Each row is where one point has got to under a steady rotation. How many steps took it there?
The counts run from 0 to 898.
[  2   2 -17   6  13   3 -20  20  15  -4   0   6 -30  12   8  -7  12 -12
  29   2 -18 -16  -8  -6  15   4 -28  -8   7   0  10 -14  -2 -36 -26  -6
  -6 -27 -11  22  14 -18 -26  15   8  10 -36  12 -16  -9  10   7  15  -1
  -5  -9  -7 -16  13   5 -21 -14  15   6 -20 -16 -24  11  -4  -6  -5  -7
  15 -15  -5  -1  19  12 -15   4  12  21  -5 -15   8 -20 -20 -15  17] | 796
[  8   1 -15   4  13  -2 -11  17  11   8   4   6 -18  17   4   2  10 -10
  34   0 -14 -15 -10 -14  19   6 -30  -3  -1  -3   4 -10  -4 -46 -26  -6
  -2 -25 -16  14  26 -15 -22  13  14   4 -44  12  -7   9  -2   6  16  -6
  -1 -11  -1 -12  16   7  -9  -8  15   2 -20 -23 -29   4  -9   0 -14  -2
  -1 -21  -6  -3  14   6 -14  12   3  23  -9  -3  12 -19 -17 -11   9] | 811
[ 13 -13 -25   1   9   5 -18  11   9 -13  -8   9 -19   6   3   1  23 -17
  31   3  -8 -12  -8   1  16 -17 -22  11  -2 -12  -1 -14   3 -36 -26   2
  -2 -17 -13  25  18 -17 -15  -4  10  -6 -35   8 -16 -11 -13  12   5  -8
   3 -17  -4 -19  11   4 -22 -15  30   6 -17 -13 -34  11   0   6   3   4
   7 -15 -13   6  14  12  -9  -2  21  12  -1  -8  13 -21 -18 -19  11] | 1
[  7  -9 -10   1   7  -8  -9  25  23 -24 -14  -6 -22  18   3   5  10 -18
  20  11  -1 -15 -21  -7  18 -12 -11 -12   5   1  -5 -11   2 -51 -29   2
 -29 -20 -19  23  13  -4 -20  14  14  -1 -30   3   1   0 -11  14  -1  -7
   7  -6  -7 -10  22  14  -9 -18   7   3  -5  -8 -26  18 -15   7 -17   4
  -2  -7  -8   5   5  19   1  -3  15  17  -2 -11   7   0 -30 -17  14] | 672
[ 18 -11  -8  13   4  12 -17  15  11 -14  -8  26 -17   8   9   0   5 -12
  34   1 -12 -15  -1 -10  24 -12 -23   7   6 -19   2  -9   1 -32 -20   3
  -7 -23  -9  29  13 -12  -4   4   7   2 -39  22 -22 -13 -18   9   7 -10
  -5 -19  -3 -15   3  -5 -17 -16  26  -3 -13  -9 -28  11  -5   6  -6   3
  -1 -17 -17  -1   5  14  -5   2  22   9  -9 -13  10  -7 -14 -27  17] | 585
[ 11  -7 -17   9  19   8  -1   7   6   1  -3   2  -6   7  14   5  24 -12
  35  -8   0 -18 -14  -1  16 -20 -21   5   0  -7  -1 -20  -4 -48 -26   5
   0 -28 -22  15  21  -8 -22   0  12   0 -35  21   0 -10  -9   9   5  -6
  -1 -10 -12 -19  23   5 -11  -6  20  -1 -17 -11 -29   3  -1   2  -2  -1
   5 -19 -15  13  10   8  -4  -4  25  19  -9  -6   5  -8 -17 -11  22] | 503
[  1  -8  -8  19  13   9  -5  11  12 -17  -8  12 -21  16   7   4  -4 -28
  23  16   6   2  -9  -8  15  -8 -16  -3  10  -6   6  -2  -1 -52 -31  -1
 -23 -17 -18  31  15 -12  -6   9   7  -2 -42  14 -10 -11 -11   9   1  -8
   0 -14 -10 -19  19  13  -7 -11   6  -4 -20   3 -22  14 -19   5 -15  -5
 -10 -17 -18  -3  -3  13  -4  -4  10  23  -3 -11  14   3 -22 -21  22] | 95
[ 11 -11  -6  13  14   3  -7  17  22 -11   6  -7 -16   7   8  -2  13  -7
  36  -8  -6 -14  -5  -9   8 -22 -29   3   0 -15  -7 -12   9 -49  -8   4
   1 -31 -14  16  31  -6 -12  16  15   4 -23  27  -1  -9   0   9   5  -4
   3 -22  -3 -13  21   3  -4 -15  21   4 -21  -4 -27   5  -8   7 -18  -9
   2  -8 -24  12  16  18   1  -1  22  29  -3  -4   6 -14 -19 -20  15] | 245
[  8  -3  -6   5   5   0 -11  22  13 -14  -6   3 -22  24   3  -6   9  -2
  31   5 -17 -16 -19 -16  13   5 -32  -3   4  -7  -4 -12   3 -39 -20  -9
 -12 -30 -12  29  21 -11 -22  11   7   3 -42  10  -9  -3  -7  16  -1 -14
   3  -9  -4 -12  11   3  -2 -15   8   5 -16 -17 -30  17  -7  -9 -16  -2
   3 -14 -10   1  16  21  -8  16  11  19   2  -1   6 -15 -21 -13   6] | 613
[  4  -5 -14  14   9  10   0   2  14  -4  -9  11 -10   5   7  -1   5 -24
  24   5   2  -2 -12  -1  18 -15 -11  -1   4  -5   5 -12 -10 -59 -17   2
  -8 -18 -20  23  13 -11   2  14  20   2 -37  34  -7 -18 -10  12   5  -3
  -3 -19 -13 -11  27   3  -6 -13  19  -7 -16   3 -32   6  -8  -1  -6 -10
  -1 -15 -16   5   4   7   3  -1  13  25  -5  -8  16  10 -24  -9  25] | 762
[  5   2 -11   9   8   6 -19  17  13 -10   0   3 -19  29   2  -4  11  -6
  24   6 -10 -11 -18  -9  20   0 -35 -15  10   0  -1  -9   3 -42 -29  -5
 -18 -29 -15  27  16 -14 -16  14   6   5 -40  11 -10  -2  -5  10  -1  -6
   3 -11  -4 -10   8   0  -6  -9   4   3 -14 -12 -25  24 -11  -2 -12  -5
   1 -17  -3   4  14  18 -10  17   3  20  -6 -20   6 -11 -28 -14  12] | 605
[  0  -5 -16  -3  -3   2  -9  12  17 -10 -15  14 -17  11   1  -7   6 -21
  26  11 -13  -5 -10 -10  22  -2 -17   4  -5   5  14 -11  -6 -49 -27  -2
  -8 -16 -13  28  10 -11  -2   6  21   9 -50  14 -21  -4 -17  15  17  -6
   0  -8  -2  -6  12   7 -18 -22  20   1 -12 -13 -34  11  -8   5  -5   7
  -3 -14  -1  -7  -1  15  -8   6   2   9  -5  -4  17  -7 -24 -14  11] | 386
[  5 -15 -14  -3   1  -5 -13  18  21 -11 -10  -3 -11   4  10  -9  19 -10
  26  -3  -6 -17 -12  -7  20 -21 -17   2  -6  -6  -5 -22   8 -41 -20   9
  -2 -27 -10  13  22  -5  -7   8  15   8 -33  15 -11  -2 -17  16   2  -5
  -2 -19  -3  -5  14  -3 -17 -19  30   3  -5 -11 -31  10   2  14  -5   2
  -4 -17  -7  11  10  22   2   2  24  14  -8 -10  13  -9 -24 -26  18] | 373
[ 11  -7 -17   3  11  13  -7  14  18  -4  -6   9 -18  21   1  -2   9 -18
  37  11 -12 -15 -13 -15  12   7 -19  10  -3 -10   9 -12   0 -42 -28  -3
  -7 -16  -9  23  19 -14 -20  10   8   8 -51  12 -10  -3 -11  13   8 -10
   7  -3  -2 -16  22   7 -10 -20  11  19 -24 -16 -37   6  -4  -1 -13   4
   9 -20 -14  -9   7   5  -4   4   5   8  -4   5  14 -20 -13  -3  12] | 325
[  6   0 -10  -1  -2   1  -8  14  16  -6  -5   2 -24   9  -1 -12  19 -15
  32   6 -19  -7  -8  -8  11  -6 -31  -8 -11   3   8 -17  -3 -53 -23  -3
  -2 -32  -6  21  14  -6 -11  11  16   5 -44  14 -10 -11  -8  19   5  11
  -2 -23   2   3  19   6  -8 -15   9   6  -9 -17 -31  12  -7  -7  -9  -4
   3 -13 -13  -4  23   9  -9  12   3  26   1  -4  10 -12 -18 -14  12] | 735
[ 14 -21  -5  12  12   6 -12  21  22 -16 -12  -1 -18  14   5   1  13 -26
  27   8   8 -12 -11   0  11 -21 -13  -4   6 -19  -5 -15   6 -39 -32   4
 -18 -25 -16  19  19  -8 -15  16   5  -5 -26   6  -4 -10 -14   9 -10  -8
  -1 -19  -7 -12  17   5  -4 -13  14   6  -3  -8 -24  16 -11  11 -13   0
 -10 -14 -21   6   9  15   6  -8  24  23  -5 -14  12   1 -19 -23  26] | 663
[  7  -2 -13  13  19  11   0   7  10  -1   1   2  -2  18  10   4  15 -14
  37  -2   5 -19 -15  -8  16 -13 -14  -1   9  -3   2 -10   2 -53 -26   6
  -7 -14 -26  21  21  -4 -20  13  13   6 -37  23   6  -8  -4   7  11  -5
   9   1 -12 -18  29  10 -13 -18   5   9 -22 -10 -32   4  -8   7 -12   0
   5 -20 -12   1   1   8   5  -7  10  15 -13  -3   8  -6 -23  -3  17] | 512
[  7  -4 -19  -9   6  -9 -11  19   9  -6 -19   7 -16  15   4  -1  23 -14
  25   8 -14 -12 -14  -9  23  -6 -21  -5 -10   2   3 -21  -5 -46 -33  -4
  -9 -29 -14  18  15  -7 -21   2  15   4 -45   6  -9   4 -19  19   1  -7
  -1  -9  -3  -8  15   7 -12 -10  17   0  -5 -21 -32  14  -8  -7  -5   2
  -2 -21  -3   2  12  15 -16   8  12  14  -1  -6  14  -9 -22 -15  11] | 682
[  4  -6 -24  -9   6  -5  -9  14  14  -3 -16   6 -14   8   8  -5  24 -15
  25   5 -10 -13 -12  -7  23  -5 -19  -2  -9   2   6 -22  -2 -47 -28  -4
  -2 -28  -9  10  17  -8 -21   0  15   7 -42   9 -15   3 -18  20   5   1
  -2 -10  -2  -8  19   5 -17 -11  23  -2  -7 -19 -30  13  -3   5   0   1
   1 -21  -4   7  15  10 -11   7  17  13  -6 -11  13  -9 -22 -17  14] | 683
[ 15 -12  -8   7  12   1  -4  15  23  -7 -14   3 -13  16   6   2   9 -18
  26  14  10  -9 -16  -4  19 -14 -18 -12   7 -12  -3  -9  -1 -51 -27   3
 -20 -28 -15  11  14   0 -11  16   8   3 -35  15  -1 -11 -17  12 -13  -2
  -4 -21 -11  -8  22  -1   1  -6   9   2  -6  -5 -25  25 -16   6 -17  -5
  -7 -18 -15   6   9  12   4   2  19  23  -7 -18   7   8 -24 -12  19] | 656
[  8  -5  -8  15   7   5  -9  17  13 -18  -9   0 -24  23  -2  -3  11  -7
  29   4  -7  -9 -21 -12  10  -4 -33  -5   7 -12  -5  -8   5 -40 -23  -4
 -15 -27 -18  35  26 -13 -20  16  10   0 -35  12  -4  -5  -3  15  -6 -17
   4 -11  -8 -15   7   7   2 -13   5   5 -16 -12 -29  18 -10 -11 -17  -3
   6  -9 -13   6  15  16  -3  14  15  26   2  -2   1 -11 -23 -11  14] | 612
[  5  -8  -8   1  -3  -2  -1  21  18  -5 -15  14 -25  11  -3  -9   2 -25
  31   7 -12  -4 -17 -15  14   1 -23  -3  -4  -2   6  -8  -4 -53 -23  -8
   0 -24 -17  18  22 -10  -9  19  23   4 -39  14 -15   1  -4  10  14  -1
  -4 -15  -6  -9  15   7  -7 -12  16  -1 -15 -23 -30   7 -14  -4 -12   0
 -10  -8  -2 -11   8  15  -5  12   3  23  -2  -2   5 -10 -18 -12   6] | 439
[ 15 -16  -6  11  13   3  -8  19  29  -3  -6   4 -13  14   8   3   0 -21
  32   2   8 -15  -5 -15  18 -15 -13   1   4 -19  -4  -9  10 -46 -21   5
 -12 -23 -10   7  20  -4 -12  16  11  10 -34  18  -1   3 -17   4   0  -6
  -1 -16  -6  -9  20   0  -7 -16  20   2 -11 -10 -22  11 -17  22 -20  -2
 -14 -23 -20  -2   3  17   6  -5  16  13 -16 -13   8   3 -17 -21  15] | 647
[  8   5 -13  10   5   3 -14  13  14  -8  -2  13 -28  11   7  -1   6 -11
  29  11 -14  -3   0 -10  22  -1 -32   2   2  -7  11  -8  -2 -43 -21  -4
 -12 -30  -1  28  12 -12 -14  -2   7   3 -46  15 -20 -13 -10  13   3   1
  -5 -17  -1  -9   9   3 -15 -11  12  -3 -18  -8 -26  21 -16   3 -12  -3
   7 -24 -16   0  14  10 -16   7   4  17  -6 -19   8 -15 -15 -19   5] | 599
[  5 -16  -2   4   1   5  -9  19  17 -14  -8  -5 -16  12  -3  -9  16 -22
  28  -2   0  -6 -21  -2   7 -21 -21 -12   4  -1  -7 -11  -2 -51 -23   4
  -5 -28 -25  22  25  -9  -2  27  21  -1 -30  13  -4  -7  -1  10   8   6
   7 -15 -13  -3  16   1  -1 -17  11   9  -9 -14 -31   8  -6  -1  -6  -1
  -8  -3  -5   5   7  20   7   6  12  32   0  -7   6  -3 -29  -9  21] | 740
[ 17 -12 -15   9   8   5  -9  16  18  -4  -8  17 -17   5  -1   1   3 -25
  33   0  -7  -3  -5  -4  21 -12 -20  11  -2 -19  -3 -10  -5 -49 -14  -4
   3 -19 -13  12  26 -16  -1  14  17  -3 -32  26 -15  -2 -13   5  12  -8
  -6 -32   0 -12  13  -2  -8  -6  35   1 -12 -10 -28   5 -10   7 -11  -3
  -6 -11 -17   2  12  11  -6   9  11  23  -4  -4  13 -13 -13 -19  10] | 259
[ 14  -5 -16  -3   7   0 -23  17  20  -6  -2  -1 -18   7   0  -2  20 -14
  32  -1 -17 -15  -1  -3  21 -11 -29  -3  -9  -4  -4 -16  -2 -45 -19   3
  -2 -25  -7  10  20  -8 -10  14   9   2 -37  16  -5  -4  -9  10   8   3
   3 -23  10   1  16  -5 -14 -19  28   9  -8 -12 -32   6   1   4  -8  -6
   4 -17 -14   6  23   8 -10   6  10  22  -8  -7  19 -18 -23 -19  16] | 554
[  8  -5  -5  17   5   5  -8  16  12 -16 -14  15 -24  19   3   1  -1 -27
  23  16   0  -1 -11  -9  16  -4 -18  -2   9  -5   7  -3  -2 -48 -33  -6
 -27 -17 -20  34  11 -14  -9  11  10  -2 -41  12 -12  -6 -16  13  -2  -9
  -4 -11  -8 -14  12  13  -2 -12   4  -2 -10  -4 -25  13 -18  -5 -16  -2
 -11 -15 -12  -4  -3  12  -8   4   7  21   1 -11  14   1 -16 -19  17] | 96
[ 14 -17 -15  -4   4   6 -11  17  16  -3 -12  14 -13  17   2  -8  17 -20
  38   4 -10 -16 -15 -12  17  -6 -23   6   2 -20   5 -14   5 -32 -23  -2
   2 -22 -11  13  24 -14 -20   5  14   4 -40   8 -18   0 -10   8  13 -10
   2 -10 -10 -16   6  -1 -18 -10  23  10 -20 -27 -34   8  -7  10  -3  11
   2 -12  -3   4  15  16  -3   6  18   8 -11  -8   4 -20 -17 -11   7] | 319
[ 13   6 -13   1   6  13  -8   7  12   4  -7  14 -14  17   4  -3   8 -23
  43  15  -5 -11 -11  -7  22   2 -25  -7   2   1  13  -8  -9 -46 -30   5
  -9 -19 -11  20  12  -3 -12  13  12   7 -52  19  -7 -17 -12  11  17  11
   3  -7  -7  -5  20   2 -15 -15   1   8 -18 -21 -33  14 -13  -1  -9   2
   6 -17  -4 -12   8   1  -3   6  -3  16 -13 -14   3 -11 -16   0  12] | 522
[ 13  -9  -9   8   8  13  -5   6  20  -7  -5   6  -7  10  19  -6  13  -7
  40  -1  -2 -13  -4 -13  16 -16 -25   7   1 -14   5 -10   8 -44 -19  12
  -2 -37  -4  20  14  -1 -10   7  12  13 -44  27 -12 -17 -18  15  -2   5
   3 -13  -9  -9  14  -5 -11 -17  10   4 -21  -9 -31  18  -4  16 -11   1
   5 -24 -20   3  12  16   8   1  15  10 -12 -11   2  -8 -14 -18  15] | 32
[ 14  -4  -3  24  14   6 -13  14  13 -18   2  -1 -15  18  12  10  -1 -11
  25   1   4  -8  -6  -8  22 -17 -28  -2  12 -10  -5   2   4 -46 -25   7
 -17 -22 -18  29  22  -7 -10   7   7   0 -32  16  -2  -5  -8   8  -1  -9
   6 -16  -5 -18   8   8  -8 -12   6   0 -15   1 -22  16 -17  12 -17  -3
  -5 -17 -21   5  -1  19   2   0  14  17  -5 -18   8   2 -23 -28  12] | 595
[ 18  -9  -3  16  14  19  -9   8   9  -3  -2   4  -8  16   9   8  16 -18
  41   1   9 -13 -11  -2  14 -20 -28  -7   9 -11  -4  -9   0 -49 -28  12
 -11 -22 -22  23  22  -3 -11  17   6  -1 -38  17  11 -15 -12   5   2   3
   8 -12  -6  -9  16  -2  -4 -14   1  10 -11 -15 -27  11  -9   4 -12   1
  -5 -22 -16   0   7   3   8   0  14  24 -12 -14   2  -3 -19 -11  24] | 527
[  3 -10 -13  11  15   5   2   4  15  -3  -1   1  -1  12  15   1  14 -20
  30   1   8 -11 -10  -7  15 -18 -12   5   5   2   9  -8   6 -56 -29  11
  -9 -22 -21  20  17  -2 -17   3  14  10 -42  21  -3  -6 -15  11   8   2
   7   0 -13 -16  26   8 -16 -18   3   4 -19  -5 -26  11  -9  18  -7   2
  -4 -26 -11   2  -4  11   1  -5  10  12 -15 -10  10  -1 -21 -13  21] | 701
[ 10  -1 -21   8  20  -5 -10  19  15  -9   0   0 -22   0  13   5  17 -18
  26   2  -4 -19   1   1  14 -13 -11  -1  -1  -3   8 -17   5 -46 -26   0
  -7 -23 -12  15  14 -10 -27  -2   8   4 -28  14 -13 -10  -4  10   8   3
  -3 -11  -5 -15  26  14 -20 -11  21  -3 -18  -6 -24   6 -10  10  -8  -3
   5 -17 -17   7  10   6 -15 -13  21  20  -5 -15  10 -14 -17 -27  17] | 487
[ 10  -7 -12  10   4   3 -10   8  17 -16  -7  10 -21   9   9  -2  11 -17
  30   8   3  -2  -3  -4  23 -17 -30   6  10 -14   2   0   6 -43 -21   3
  -4 -30 -11  28  16 -15 -11  -5  11  -1 -33  14 -24 -15 -12  10   4   2
  -1 -21 -12 -18   4   1 -15  -5  19  -4 -22  -7 -22  23 -21  13  -7   1
  -1 -16 -16   6  11  15  -3   4  11  19  -5 -24  -2 -11 -17 -25   4] | 601
[ 14 -13 -16  -6   2  -5 -18  23  16  -9 -12   7 -20   0   4   1  26 -19
  29   0  -6 -14 -10   2  22 -21 -19  -3  -4  -1  -3 -18  -2 -44 -24   6
   1 -26 -17  18  17  -7 -16  11  19  -1 -30  13 -14  -3 -12  11  12   3
  -1 -21  -2  -6  11   2 -19 -11  28  -1  -2 -20 -30   9  -4   2   2   4
  -3  -6   1   6  13  15  -4  -1  21  20  -8 -17   7 -11 -22 -29  15] | 183
